Each path below is one point turned by a fixed rotation once a step. After each direction that follows a path, write how fast that rotation turns it, in degrees a step (0 if it stays still).
Each turn is a multiple of 5 degrees from 10 to 175, or 0.
Each row of a path follows its step; steps can be skipped.

step 0: [  1 -14   2   1 -13 -11 -11  -6  -8  17  -6  13  -3  -1  11  14  -5  13
   4  -6   7 -15   7  -5 -10   8  -1   2  -1]
step 1: [ 14  -5  -7  10 -13   0   5  21  -1 -15  -9   7   3  -3  16   4   1   4
   1  -5  -5  -3  12   9  18   5   3   3  -4]
step 2: [ -4 -13  -2  -7  -9  -3  -5 -17  -7  -6  -9   0   5  14  13  -7   9  -4
   5  -5  -7 -11  -1 -12  13   9   1 -19   0]
step 3: [ -5  -1   3  -5   6  -9   3   9   6   1   3   1   2   5  14  -3 -10  24
   9   3   9   3  26  -8   4   7  -2 -11  -5]
step 4: [  0   3   6  -1 -14  -3   5   3 -10 -10  -9   5   6  -1 -12 -11   7  11
  21  10 -20   4   3   6   4  15   3  -2  -9]
step 5: [-12  -5   8  -4  -6  -6  10   1  -3  19  -4   1 -12   3  23   4  11  10
   5   9 -15  -5  -2 -13  -6   3   4  -1   4]
step 6: [ -4   9   6  13 -14  -7   8  10   3   8 -24  -4   4 -13   3  -6  -6  13
   2  -3   7 -15  11  10   4  -1   4  -5   0]
step 7: [ -5  -3   0 -20 -15  -5   6   1  -5  -6 -11   0   5   8   7   4  -3  -3
  10 -12 -11  -1  -5   0  13  -3  26   3   3]
step 8: [ -2  -7  11 -13   2  -2  -7   3  -3  -2  -7  -2  14   1  20  -6 -18  15
  -2  12  -1 -15  -1  -6   1  -3  -8  -5  16]
step 9: [ -6   2   5  13  -6  18   5   2 -14   1  -3   8  16   9  -5  10 -15  13
  18  -1  -3  -5  12   3   6   4   7   0  -5]
[ 3 -2 -3 -2  0 -3 -6  2  1  0 -5  2 -1  2 -5  1 -1  5 -1  1  2  7  2  7
  2  0  7  5 -5] -> 120
[ 2 -3  3  0 -3 -2  4  5 -6 -4  4 -4  3 -2 -7  0  4 -2 -1 -7 -6  2  2 -1
  4 -4  0  3 -1] -> 130
[ 5 -2  2  2  0  3 -8  0 -1 -3  3  7  0  4  2  2  5 -3  2 -3  5 -1  5 -3
  4  2 -6  2 -2] -> 35
[ 3 -3  3 -1 -2  2  1  1 -5  3  3  4  0  0 -1  4 -6  2  1  6 -6  2 -1  2
 -5  4 -7  4 -1] -> 80

step 0: [ 10  -2  -8  -1  13  -4 -21  11   1  -1   2   4 -10   3  11  -8  -3   0
 -23  -9  -2  11  11 -13  -8  15  -1  14   1]
step 1: [ -6  -5   6  -2  -6   2   0   9   5  10   3   9 -32 -19   4   4   3   1
 -14 -10   2   1   4 -13  -7   1  17   8   8]
step 2: [ 10 -10   4  -4  -9  -7 -14  -1   8  -1   4  16  -8  -5  10 -13 -20  -8
  -3  -8  10 -10  -2   1  -7  -5   0  22  17]
step 3: [  0   4   0   0  13  -6  11  -8   6  -9  23   8 -13   0   6 -16   2  10
  -7 -20   0 -13   7  -1 -11   4   5   3  19]
step 4: [ 15   1   2  -4  -8 -11 -13  -2  21   7   0   2  -6   9  -2  -9   2  -1
 -17 -18 -22 -14   5   3 -12   3  13   2   0]
step 5: [  3   7  20  10   3   8  -5 -13   6   6  -8 -13 -17  -7  -4  -3  10   5
 -20 -10   1 -13   0   7  -5   0  -3  18  15]
step 6: [  4  -6  -8  19  -1  17  -9 -16  14   2  -1   5   3  -5   1   4  -7  -4
   3 -15  -9 -10   6  11   3  -3  18  11  20]
step 7: [  7  14 -10 -11  11   5  -2 -11   5   5  -7   0  -6  21   0   3  -2   8
 -10  -7   7  -7   9  15   5  -5   7   2  28]
step 8: [ -7  -8 -10   3  24   4 -21 -14   4   1 -15   6   1   4  -4  -8  11   3
 -20  -2 -10   2   2   6  -7   3  18  -2   6]
step 9: [ 11  -7  -2  -6  12   8 -11   7  -2  11 -11   0 -10 -10 -19  17  -3   6
 -14   3  -3  -2  12  -5   4  11   8  15  17]
[-4  0  5 -4  0 -5 -4 -4  0  3 -5 -2 -2  4  1 -5 -2 -4 -2  3  6  0 -7  5
 -1 -4 -2  1 -1] -> 130
[ 2 -1  8  2 -2  1  1  0 -2 -1 -3  4  3 -7 -5 -1 -1  0  2  4 -2  1 -6 -3
  4 -2  3  6  5] -> 95
[-1 -1 -6  0  1  6 -1 -1 -4  4 -3 -3  5  3 -6 -1  4 -1 -1 -2  1  7  4  0
  1 -8  1  3  2] -> 35
[-2  0 -1 -4  1 -2  6 -2 -1 -5 -1  8  7  6  4 -3 -2  2  1  0  0 -1  2  2
 -1 -4  1 -3  6] -> 85

step 0: [ 17  -4   0   4  -9   3   9   1  -5  -4   2   2  12   6  -2  -6 -13  -3
   8 -12   4   3   3   2  -1  16 -11  -9 -28]
step 1: [  9  -6   9  11  -8   4   5 -22  10  10   2 -14  15  12  10  -8   0   1
  -8  11   4   3   9   0   1  -1 -18   4  -2]
step 2: [-14  20  20  -8  10   2  -5  -6  16   2  -4   4  10  16   9 -10   9   3
   1   4 -10  -5  -2   5   5   1  -1   7  -9]
step 3: [-17   3  -7 -23   3   7  -2   1   0   1   9   8   9   8   3   1   3 -20
  13 -12   8   0   0   1  -8   6 -15  -5 -13]
step 4: [-15 -11   8  19  -8  19  -2  -3  -8  -4   5  -1  10   8   6   9 -15   0
  -1   1  17   8  -4  -6  -9   5  -9  -4 -11]
step 5: [ -7   5   1  -5 -13   0   5 -13   1   0   2   0   7  20   5 -11 -21  11
 -15  12  -3  13   2   4   7  -3   9   5  -9]
step 6: [ -4   5   5 -15  -1  -2  -3  -4  -3 -22   1   1   9  13  10 -17  -4  -8
   0 -10  -9  -6   6  -8  14 -16 -13   0   3]
step 7: [  3  -4  14  -2 -14   0  -8   9 -16   4  -5  14   4  13  14   4   7 -12
  12  -1  -4   0   2 -18  -6   7 -11  -3 -12]
step 8: [ -8  -3  -5  16 -22  -8   5 -15  -7   3   6  -4   5  16   7  -5   3  -1
   7   7   2  -7  -7  11  -9   9   0 -12 -16]
step 9: [  0   2   7  -5   1   0  11   0  11  -1   8 -11   5  22  21   1  -4  13
 -16  -6   6 -11  -8  10   1  -9  -6  -4  -5]
[ 0  6  5 -8  4  0  5  5  0 -5  2 -1 -3  1  0  1  1 -5  4 -3  0  2  0 -1
  4  3 -1 -5  5] -> 100
[ 7  1  0  2 -9 -8 -1 -1  1 -4 -1  1 -4  3  2  5  4  3 -2 -4 -3 -2  0 -1
  2  0 -1 -5 -1] -> 40
[ 1  0  0 -1  3 -1 -7  1  5  3  0  0  1  5 -3  1 -4  3  2  3 -7 -2  7 -1
  5 -3 -4 -2  5] -> 85
[ -1   0   0  -4   5  -4  -6   1   0   1  -5   4   2  -1   0  -4  -2  -4
  -6 -10   0  -5  -2  -3  -2   0   1   1   0] -> 100
[-1  0 12  4 -1  1 -4  1  0  5 -4  1 -2  0  2  4  2  1 -3  2  3  4 -1 -7
 -1  1  2  0  5] -> 130

step 0: [ 12   7  -9   6   5  -8   3   9   6   5   7   7 -12 -16  -2  -4   0  -9
   4  16  -9  -3   3 -22   1  10   0  -5   1]
step 1: [ 14  -3  -4  -5  -2   1  -4   6   8  -6  -5   5 -17 -21  -4  -1  -7 -16
   3  16 -12   0 -12   0   2   2   1  -2  12]
step 2: [ 11  -2   7   5  -8   6 -13  -7  -7  -3   2  -7  -8 -18  -8 -17  -5  -7
  -1  16  -4  -9  -8   3   2 -11 -11  -3   7]
step 3: [ 11  -3   2  21   1   0  -2  -7  -4   1   4 -14   4 -19 -11  -9 -15 -10
   1  -4   5   4  -1   5  -6 -18   1  -2   5]
step 4: [ -3   0   1   9   4   4   7  -1 -20   1  12  -5   3 -16   1   3 -12   0
  15   0   0   5  -3  -7 -14 -18   7 -11   5]
step 5: [  5  -2   5   7   3   1  13  11 -10  -5   0   2  -6  -4   6 -13 -14   5
  26  -1   7  -7   1 -11  -9  -2  14  -3   2]
step 6: [  0  -2   3  -1  -4  -8  -4  21   1   2  -5   0  -2 -14  -1  -8  -6  12
  10   0   1 -12 -11 -16 -12   2  14   7  10]
step 7: [ -2  -5   1   5  -1  -6 -17  12   3  17  -1 -10 -16  -9  -9  -8   1   1
   8   9  -7  -6  -8 -10   0   5  18   2  -7]
step 8: [ -4 -14   5   6  -2  -4  -4  -4   0   2 -12  -9 -11  -7 -11   6  -9 -10
   6  15  -8   1 -16  -4  10  -8  15  13  -5]
step 9: [  0  -1  19  -6  -3   6  -9  -6 -12  -1  -7 -11   1  -1  -8  -7   0  -5
  12   5  -5   7 -14   5   8 -22   8  10  -1]
[ 7  4  5 -9 -3  0 -1  2 -3 -3 -1 -2 -4  0 -2  0 -4  3 -3 -6  3 -7 -3  2
  0  2 -2  0 -1] -> 90
[-4  7  0  5  1 -2 -1  4  2 -7  2  3 -4  0  1  4  5  2  4 -4 -2 -7  4 -2
 -3  1  4  0  1] -> 55
[ 0  2  4  4  3  6 -4 -4  0  4 -3  3 -3  0  2  1 -1 -7 -2 -4 -7 -4 -5  0
 -1  1 -4  5 -2] -> 55

step 0: [  9  -7  11  -5  -1 -14 -13  -5  -5  -8  11  -5   4  -9  -9   4 -12  -1
   6  -4 -23  -4   9 -11  -4   4   5   1   8]
step 1: [ -6 -13   7  -7 -15  -5  12 -16   1  -5   4   2  -5  -7   2   4 -12   1
  -2  -5  -9  10  15 -13  -2  11   1   5  13]
step 2: [  9  -8  16  -8  -3  -6   0  -6   4   3   2   5 -12  11  17  -8   0  15
   5  -4  -5  15   8 -14  -1   5  -8   8   6]
step 3: [ 10  -5  -2  -6 -12   2   7   6   6  18  -2  -9  -2   6   8   1   1   8
  12   0  -3  10   7  -7  20   5  -6  17  -1]
step 4: [ -2   5  -4 -11  11  -1  -1   7   0  16  -3 -23   0  -4  -2  -9  -4   5
   2  -2   1  15  -5 -12   4   2 -17  11  -5]
step 5: [  0  -7   2  -6   7   3  -4  -1  -6  14 -12  -9  11   2 -25  -6 -14   4
  14   6  -8   3  -5  -5   4  -8  -6   5   1]
step 6: [ -1  -3  -1 -13   9   3   7 -13 -11 -14  -8 -11  10   7 -19   8  -9   7
  -2  -2  -2   2   2 -16  -5   2   3  10  -7]
step 7: [-10 -15  10  -3   9  -7 -10 -13  -1  -8   5   5  16   7  -3   6  -1  10
  -2  -3  -7  -5  15 -16   5  -8  -1   7  -6]
step 8: [ -9 -13   4   1 -13 -10   0  -3  -4  -3  11   3  -9   6  -1  20  -5   9
  -7   0   2  -1   2 -21  15   1  -5   3  -6]
step 9: [ -6  -1  14  -9  -7 -12  -8  16   4  -8   4   1  -7  -5   5  -2   2  12
   1   9  -9  -1   0 -15  12  14 -16   2  -4]
[-1 -1  4 -3 -2  4  7 -3  0 -5 -7  5  1  1 -2 -5  1  5  2  6 -1  2 -2  2
 -5  3  0 -1  3] -> 85
[ 7 -1  2 -1  0 -2  3  0  5  4 -9 -4 -4  0  6 -1 -3 -3 -1  2  3 -3  3  1
  0  1 -6  0  3] -> 45
[ 6  6 -7  1  1  1 -2 -5 -1 -2  1 -3  4 -1 -6 -8 -2 -2  2  3  3  1 -1  0
  5 -1 -4 -4  0] -> 55

step 0: [  4  -3   1  -1  -9  -1  -6  -3  -5  -3   1  -8  -5   9  12 -11   2  -6
 -12   2  -8   9  -7   0 -20  -2  19   5  12]
step 1: [ -9   9  -4   5   6  -2  -5  -9   6   9  -3   6   3   4  -5 -14   6 -11
  21  -9  -6  -1  -1  11  10  11  12   4   4]
step 2: [ -6  -1   7  -7  -7  12   5   7   3   5   2   0  20  10 -10  -2  10   0
  -5 -14   8  -4  -6  -1   4 -12 -16   4   6]
step 3: [ -7 -12   2  -7  -5   1  11   1  -8  -7   1  -9  14  -6   3   5   1   5
   1   7 -10  21  -1  -1   4  -7  18 -10  -3]
step 4: [ -1   7  -5 -11 -11 -21  -5 -11   1  -7  11   4 -11  -3   0   3  -6  -2
  13  -6   3   0   4   5  10 -10   4   2  16]
step 5: [ -6  11 -12   3   6  14  17   8   1  -2  -3 -10 -11   5   0   2   2  -2
  -1  -6  -1 -14  -7 -15  13  -6   1   9   9]
step 6: [-19  -6  -7   7  -2  16 -10   7  -7  -3   0   9   4  11   4  13 -11   5
  -4  -3   6   4   6   2 -13  -5  14  -8  -2]
step 7: [ -9  -7   5  -3 -10  -1  -1 -15  -6  -4  -3  -3  -6  10   1 -17  -3   1
  -2  19   4  -2   4  20   4   2   3   9   8]
step 8: [  5  11   1  -4  17  11   7  -1   2 -12   7   6  10  -1  -8 -14 -10 -14
  14  -3  -1   3  -5  -1  -3  -5  -3  14   3]
step 9: [  4   7   9   8 -17   5  11   5   7   1   1   7   7  13   0  -6   3   9
  -7 -15 -12  11   7  -9 -12  -4   7  -4   6]
[-2 -3 -2  5  3 -3  4  4 -4 -5 -3 -3 -1  0 -2 -1  4  2  4  2 -2  1 -6 -1
  2  2  5  7 -8] -> 155
[-4  0  2 -1 -4 -8  4  0 -1  5  4 -4  7 -3  0  3  5 -2  4 -2  0  1 -3 -6
  3  0 -2 -5  1] -> 45

step 0: [-13  -4 -12  -3   2  10  -3 -10   3   3   5  13  -2   7 -25  10  -8   2
  -6 -10 -10   3  -2   0  -1   6  17   4  17]
step 1: [ -1  -9 -14   3   6   6  20  17  -9   1 -11   1   8   8  -6  10  -8  -6
 -12   4   5   1  -4   3  14  11  14 -11  10]
step 2: [  9   5  -5   4  10   6   6   5  -6   4  -3   4   7  -1   2  22 -18  16
   6   8  11  -6  23  -5  -5   1   3  -9   9]
step 3: [ -1  -1  -7  -4   4   4 -25 -14  -7  -6 -12   6  13   2 -11  12  -8   4
   0  -8  -2   4  15  -3   4   8   9  10  15]
step 4: [ -5  -7 -13   2   4  15   4   2 -16   1 -26  -2  15   2  -2  -5  -9  -1
 -15  12 -15   2  -4  -2  11  -1   3   3   6]
step 5: [  3   0   0 -14  -1   3   7  -3 -12   2  -4 -13   1   9  13   9 -22   9
  -9  25   7  -5  14  -6   0  -3   5  -2  -1]
step 6: [  1   6  -3  -4 -10  -7 -19 -16  -1  -4   4   6   5  17   3  15 -20   8
  -6  -3 -12   0  16  -3  14   0  -4   6  -4]
step 7: [ -3  -8  -5  -1  10  12  -8   6   7 -15  -8   8  10   7   1   3 -15 -14
 -18   6 -14   8  -5   6  14  -7  -7  12  -7]
step 8: [ -2  -6  -2 -12   2  21   4  13   3   2  10  -1  -8   8   0   4 -17  13
 -13  20  -4  -2   1   2  -6 -13   9   3 -10]
step 9: [  7  -3  -2 -13  -4 -12  -9   7   0   5  12   7 -13  17  -4  13 -14  15
 -10  -9   1   9   5   4  13   4  14   5  -3]
[-1 -4  6  4  0 -7  0  1  1  2  1  0 -1 -2  7  3 -4  5  3 -3  3 -2  3 -3
  7 -3  4 -4 -1] -> 100
[ 3  2  2  4  5 -3 -2  0  2 -9 -1  1  4 -3 -4  2 -2 -1  1 -5 -2 -6  5  0
 -3  1 -4  5 -5] -> 95
[-3  5  0 -5 -3  0 -3 -3  6  0 -1  1 -4  2 -2  0 -2  4  5  3  4 -3  5 -3
 -8 -1  6  1 -1] -> 120
